Each named move below is a turn or a mirror, shown by a few rows before and after it. Which moves, in which order, take the first row of each later pair to the second? The first pair is answered.
M (before -> after):
[-14,-15,18,-15,4,5,-6,-10] -> [6,4,14,17,12,21,2,3]
[-12,6,-19,0,-26,-10,2,4] -> [-6,11,-22,9,-23,-5,5,8]
[-10,-4,3,3,-10,10,-7,3] -> [-10,-1,1,9,-11,11,-5,4]
E (before -> after):
[-11,-11,20,-4,-36,15,27,-38] -> [23,-2,26,30,-35,21,27,5]
[20,-2,0,-15,6,-17,-1,19] -> [4,-4,-3,-30,5,-21,1,-4]
[-24,10,-19,-1,-9,16,3,-16] -> [-1,20,-15,24,-4,23,12,-1]
X (before -> after):
[5,-20,16,-1,-12,-26,-3,-1] -> [-21,-2,-16,6,-13,-17,-5,-18]
[25,10,-21,2,12,-20,-11,18] -> [21,15,-27,3,12,-16,-11,15]
[12,0,16,10,-12,2,4,21] -> [-11,15,-11,17,-15,8,6,9]
[17,10,7,13,17,2,20,-25] -> [18,10,6,12,16,3,18,-26]
P (before -> after):
[-17,-1,0,-2,0,9,-27,12] -> [-8,-8,18,-16,11,2,-19,0]
[15,31,3,2,1,-20,21,-26] -> [10,37,-12,18,-8,-14,13,-9]
[-7,11,-1,11,25,27,-6,-2] -> [-2,7,9,4,31,22,0,-10]
[-18,0,23,-12,26,25,15,-41] -> [30,10,40,21,20,17,27,-3]
Now pairs of rows:
Between the rows of a pair lie 2 to 3 moves.
[3,1,16,-3,15,7,17,-38] -> [29,-8,26,19,-1,12,5,16] | P P X
[2,-4,16,29,-19,37,1,12] -> [-8,-22,35,-3,-7,32,-1,-8] | X P X
[-20,15,-30,-15,6,-1,1,0] -> [29,5,14,-7,17,-8,13,17] | E X
[43,-4,42,19,6,26,8,-8] -> [23,2,-1,31,-9,32,-24,40] | X E X
[-3,3,6,31,-29,20,17,-4] -> [12,-16,26,14,-30,-1,17,-2] | M P E
[24,30,-12,10,9,-18,23,-3] -> [38,5,16,0,8,-21,12,20] | P X
[-32,17,-32,7,-2,26,5,-14] -> [-13,-34,11,-28,-4,5,-18,24] | E X E
[21,5,11,11,-1,27,4,8] -> [12,8,-1,12,1,34,-1,7] | X P E
[16,13,6,-22,30,-32,10,-20] -> [31,24,-8,5,30,-23,6,15] | X E
[-12,10,-5,3,18,11,-10,13] -> [7,-1,20,-10,19,-3,-3,11] | X E P
[19,-7,0,4,-12,-28,5,10] -> [0,-5,-7,-5,-17,-26,9,-12] | E P E
[-10,-6,18,-29,20,10,-7,-20] -> [5,-21,22,-25,5,-4,-17,17] | P E
[6,-17,9,-20,19,-9,-15,5] -> [-8,4,-4,-11,22,-1,0,-26] | E X
[8,9,-18,7,0,-14,6,-6] -> [-10,0,-18,-9,1,-10,-3,-12] | X P P
[-8,10,-22,18,7,25,-6,5] -> [23,0,17,3,25,4,12,-9] | P P
[-2,-1,19,-16,33,8,-2,-43] -> [38,-6,15,21,-12,-19,-7,31] | P M P
[-12,-14,10,-14,5,17,-19,14] -> [-17,6,-15,6,-1,20,-15,13] | P P X
[18,-6,1,9,-31,5,-19,52] -> [-15,-25,2,-31,-36,-4,-28,22] | M P
[-13,-1,-13,-14,-18,-8,-3,-4] -> [12,-11,20,-15,3,-3,2,-4] | M P X
[-18,3,-14,31,-27,18,-6,-9] -> [-8,-23,9,16,-29,17,-17,9] | X P X
[-17,14,-11,-5,7,-8,20,-17] -> [15,10,5,14,2,-16,21,14] | P P X
[46,23,-2,18,18,-25,17,17] -> [-20,2,-36,5,-8,10,-29,44] | P X P
[14,-9,18,3,38,2,3,-10] -> [8,8,-11,31,21,14,-2,14] | P X
[-4,-11,-1,-42,31,-12,-16,5] -> [28,-1,9,-24,32,-25,-1,14] | X P
[-5,-12,2,-24,8,-25,-16,38] -> [-20,35,-25,2,17,-5,16,-19] | X E M
[3,21,-20,29,0,6,18,-1] -> [16,-23,27,-12,9,-8,2,11] | P X E
[-9,-3,-20,0,-30,-11,8,13] -> [-3,-2,-1,-11,-19,-14,24,-22] | E P
[21,3,14,14,-6,-5,10,7] -> [-14,-1,2,-11,-10,-6,7,-24] | E P E
[-13,11,-6,22,-6,30,-2,3] -> [19,-5,28,16,2,17,5,11] | P X P
[-14,-3,-6,-24,23,7,-22,1] -> [27,4,4,4,17,-3,-9,29] | P E P
[-18,-9,0,-29,5,7,-17,-26] -> [27,18,6,29,3,22,2,3] | X E P
[-11,-16,0,-14,-20,-16,0,-6] -> [-6,0,-5,-3,-19,-16,13,-19] | P E X
[17,21,-1,12,40,29,9,5] -> [8,-3,18,-29,30,0,18,-28] | M E M
[16,-10,-11,-3,7,-7,-15,32] -> [-11,-9,-13,-25,24,4,-17,1] | P M P
[18,15,20,32,6,18,5,10] -> [-19,5,21,-7,18,21,1,-32] | P P
[-4,-13,2,-6,19,16,-15,-2] -> [2,7,-6,13,21,21,-3,-7] | E P X
[25,-10,15,-6,31,4,-6,16] -> [-14,10,-31,0,23,13,-15,11] | X E E
[-19,12,-22,-2,8,-4,-14,-2] -> [-14,10,-13,-11,19,-2,-10,-11] | E E P
[19,-6,16,18,-13,-8,1,35] -> [-26,-9,4,-28,1,-13,4,-29] | X E P
